One turn moves every row onto another: examples first, then more rows asked
dovib: [  2   7 -17  41 -18 -28  -4 -38 -13 -13  19   6  15  -2]
bem: [-14  38 -10   7 -31  17   4 -39  -8  18  -9   4  16  19]
paz: [ 25 -29  25 -27   4 -26  12  24  12 -11 -35   2  27  20]
fiti: [  8 -17  35  17   6 -16 -17  13   7 -28   9 -30  21 -27]
taz: [ 39 -16  20 -22  -8 -35   8  24  21   0 -42 -11  19  16]
vabot: [  2  13  47 -17  -3  -1  -4   7 -25   4  13 -26  17  48]
domob: [ 24  12 -24  17 -16 -13   2 -43   3 -17 -14  29  31  -9]
vubek: [ 32  19 -18  34 -19  -4  -6 -44 -16  -9   7   2  29 -16]
zekes: [ 28 -10  15   1  -7 -40  15  32  26 -13 -44   5  26  17]
zos: [ -1  19  -8   6 -11 -17 -39  39 -13 -40   4 -19  -1 -13]
minem: [ 17   9 -17  32 -29 -15  -2  -9 -20  -3 -18  28  48  41]
balip: [ 25 -10  48  -5   9 -19   3  -9  35  -3 -10 -26   9  -4]
nipa: [-11  17  12  36 -29  -2   5 -40 -16  13 -26   8  31  33]
zabe: [  4  19  -3 -16  -8   8 -22  32  -1  -9 -35 -32 -15 -24]
Zefiz: [  0  18 -36  13 -54 -13   5 -19 -31  12 -12 -12  11   8]
papiv: [-13   5   3  27 -38 -10  -3 -27  -9  -9 -18  19  61  32]
vos: [ 24   4  40   6   8 -17  12  -1  46 -10 -16 -14  25 -16]
mek: [  0  11  33   8   3  -9 -22   1  12 -34  30 -26  18 -21]
zar: [  0   4   1   7 -21 -24 -44  41   0 -33 -15 -29   5 -12]
Murom: [  1  -2   2   6 -14 -12 -29  39  -1 -29  -5 -37   8 -32]
zufu: [ 23 -13  18 -20 -15 -30 -21  41 -19 -15 -18  -9  24  47]
dabu: [  4  19 -34  53 -38 -19 -11  -7 -16  -4  -7  -2  20  -5]
mur: [  6   9  42 -13   4  17 -19  24 -36   0 -15 -23  16  36]
Zodev: [ 10 -16  28 -26  -8 -10  -8  39 -22  -5 -25  -8  34  43]
pel: [ 20  31  35 -24   7  23 -19  -2   0   7 -25 -30  -7  11]
Zed: [ 13   6 -12  11 -20 -16  19 -47  11   0  12  11  33  -4]
zari: [  2 -12  22  -8 -12 -40  -6  37 -19 -17  -9  -2  24  50]
ragof: [ -1  -8  42  15   2 -25 -32   7   7 -29  16 -36  12  -8]
zav: [  2   6 -20   8 -35 -16  -3 -29   4 -20 -19  31  53  10]
godiz: [-11  22  -7  20 -16  -1  -6 -34 -30  -1  -4  24  25  44]
vutig: [ 30   6 -21  13 -34 -14  17 -23   8   7 -16  18  57  14]
nuba: [ 16  17 -28  27 -42  -8 -10 -25 -35  -2  12 -16  26  -4]
zami: [ 10   8  44 -15   4   2 -33  11 -31  -7   4 -23  13  43]
reli: [ 17  29  -3 -16 -14   0 -25  32  14  -8 -47 -26  -8 -11]
suz: [ 27 -27  39  -4  19 -22   9   3  23 -14 -17 -10  19  -9]
tiku: [ 28  39  25 -16  -2  23   6   9  -6  22 -24 -32   1  17]
Tenov: [  6  24  26 -13  11  28 -15  15 -19   6 -32 -31 -13   6]
nop: [  1  34 -32  24 -48   4   3 -14  -3  18 -26  -5  26  -1]
Bavo: [ 31  37 -12  -6 -12  -3 -15  42  -6  -5 -41 -21 -11  -4]
Suluv: [ -6  21 -15  20 -38  -9  15 -33 -19  23 -33  -2   5  23]

pel moves to zami
zari moves to zekes
Where do these go?
suz moves to fiti
vubek moves to nuba
godiz moves to minem

One turn moves every row onto another: examples first, then more rows asked
bedu: [ -8 -42 -13   9  40 -66  13   0   3   3   1 -29  11   3 -43   6  53 -32
  67 -37 -14  33]
Saro: [ 46  -3 -37  16  32  18 -12 -22  11   7   2  -2  45  -6 -23 -30  48 -37
  27   3  -7   9]
gen: [-13 -60 -37 -28  16 -33  -8  16  27   6 -14  -5 -33   5  -8 -29  60 -45
  16   1  10  -3]
Beme: [-19 -59  -4  -9  25 -64  17  -8   8   4  -5 -26  19  11 -32  -2  51 -25
  29 -19   3  46]
vasig: [  7 -19 -46  39  21  30 -56  41 -10   5 -11 -14   5  30 -22   9  47 -27
  36   1   1  33]
bege: [  7 -35 -39  20  13  31 -65  34  -6   1  -9 -13   2  31 -17  -9  51 -27
  20  -3   5  34]
sekap: [ 32 -27 -27  29  43 -47 -10  -2  -7  15 -16 -11  31  -9  -3  21  53 -48
  14 -39   7   8]
pav: [ 16  -4 -45 -24  22 -24 -31 -49  -2  14  -3 -21   5 -21 -23  25  38 -10
  47  60  10  27]
tum: [-36 -11 -39   2  29   6 -44 -16  18  11 -16 -14 -30 -45  -9   1  46 -31
  15  -7   7  60]
fas: [-17 -50  -5   9  35 -61  22  -2   8   8 -12 -38  13  -6 -32  12  48 -28
  41 -28 -10  33]
Zegid: [-11 -15 -49   0  36 -28  22  30  20  15  -6   7 -31  26 -22  12  57 -41
  70  19   8   6]
Kazu: [  9 -18 -31  27  12  35 -44  45  -1   9 -18 -31  -7  27 -14  26  38 -16
  25   0   0  23]
dafem: [-13 -51 -12  -5  30 -66   6  -6   1  -3   4 -17  17  17 -42  -8  58 -28
  55 -34  -1  49]
duv: [-40  -3 -46   1  31   4 -37 -16  10  10  -5   3 -23 -19 -17   2  46 -27
  26  11  18  84]
loro: [-14 -34 -29 -27  14 -28  16  27  31  14 -17 -18 -49  12 -11  14  52 -29
  42   5   2 -10]
Pur: [-31   3 -36  -5  25   5 -45 -11  15  10 -13 -22 -51 -38 -19  16  48 -23
  47 -19  -1  55]
bivi: [ 22 -24 -17  12  29 -45  13  -5  -6  19 -17  -4  39  23  -6  40  47 -30
  -1  -2  28  36]
Riva: [ 40  19 -26  11  21  21  15 -19  13  13   0 -12  41  15 -27  10  39 -17
  33  22   1  19]
Zivon: [ 34 -19  -5 -24   5 -46  -9  -9 -12   6  -2  -2  15  48 -21  31  58 -20
  28 -32  28  39]
mazod: [-14 -41 -58  -5  35 -31  -2  19  16   7  -1  24 -17  19 -18 -31  64 -52
  46  16  16  14]
balut: [ 46   8  -2 -27  -3  23  -1 -24  23   5  -2 -28  13  19 -28   6  39  -5
  29  -2  -5   9]
Zedig: [ 47 -23 -15  -5  22 -48 -33  -5 -13   5  -3  -7   6  14 -21  14  65 -37
  44 -64   8  10]
Kab: [ 24 -19 -48 -26  23 -25 -57 -51   0  10  -3 -25  -2 -42 -26   2  49 -17
  48  29   2  10]
mumop: [  5 -33 -27  13   4  33 -57  38   3   3 -19 -28  -8  30 -14  10  43 -19
   7  -3   6  29]
gepo: [ 16 -12 -54  -9  33 -24 -44 -48  -1  15  -4 -21  11 -41 -21  10  42 -21
  43  50   4  18]
Sul: [ 21  -9 -35 -40  11 -23 -51 -49   1   8  -1 -28  -8 -23 -28  16  44  -5
  53  40   5  19]
Lakav: [-33  11 -41  -4  25   7 -39 -15   9  11  -2  -4 -40 -13 -27  15  50 -23
  55  -5  14  75]
gele: [ 54 -16 -15 -21   6  18 -33 -27  21   1   0 -18  23  -2 -24 -34  51 -26
  21 -18  -5   1]

gepo moves to pav
balut moves to gele
Where do these go?
bivi moves to Zivon
mumop moves to bege
Pur moves to tum
Beme moves to dafem
loro moves to gen

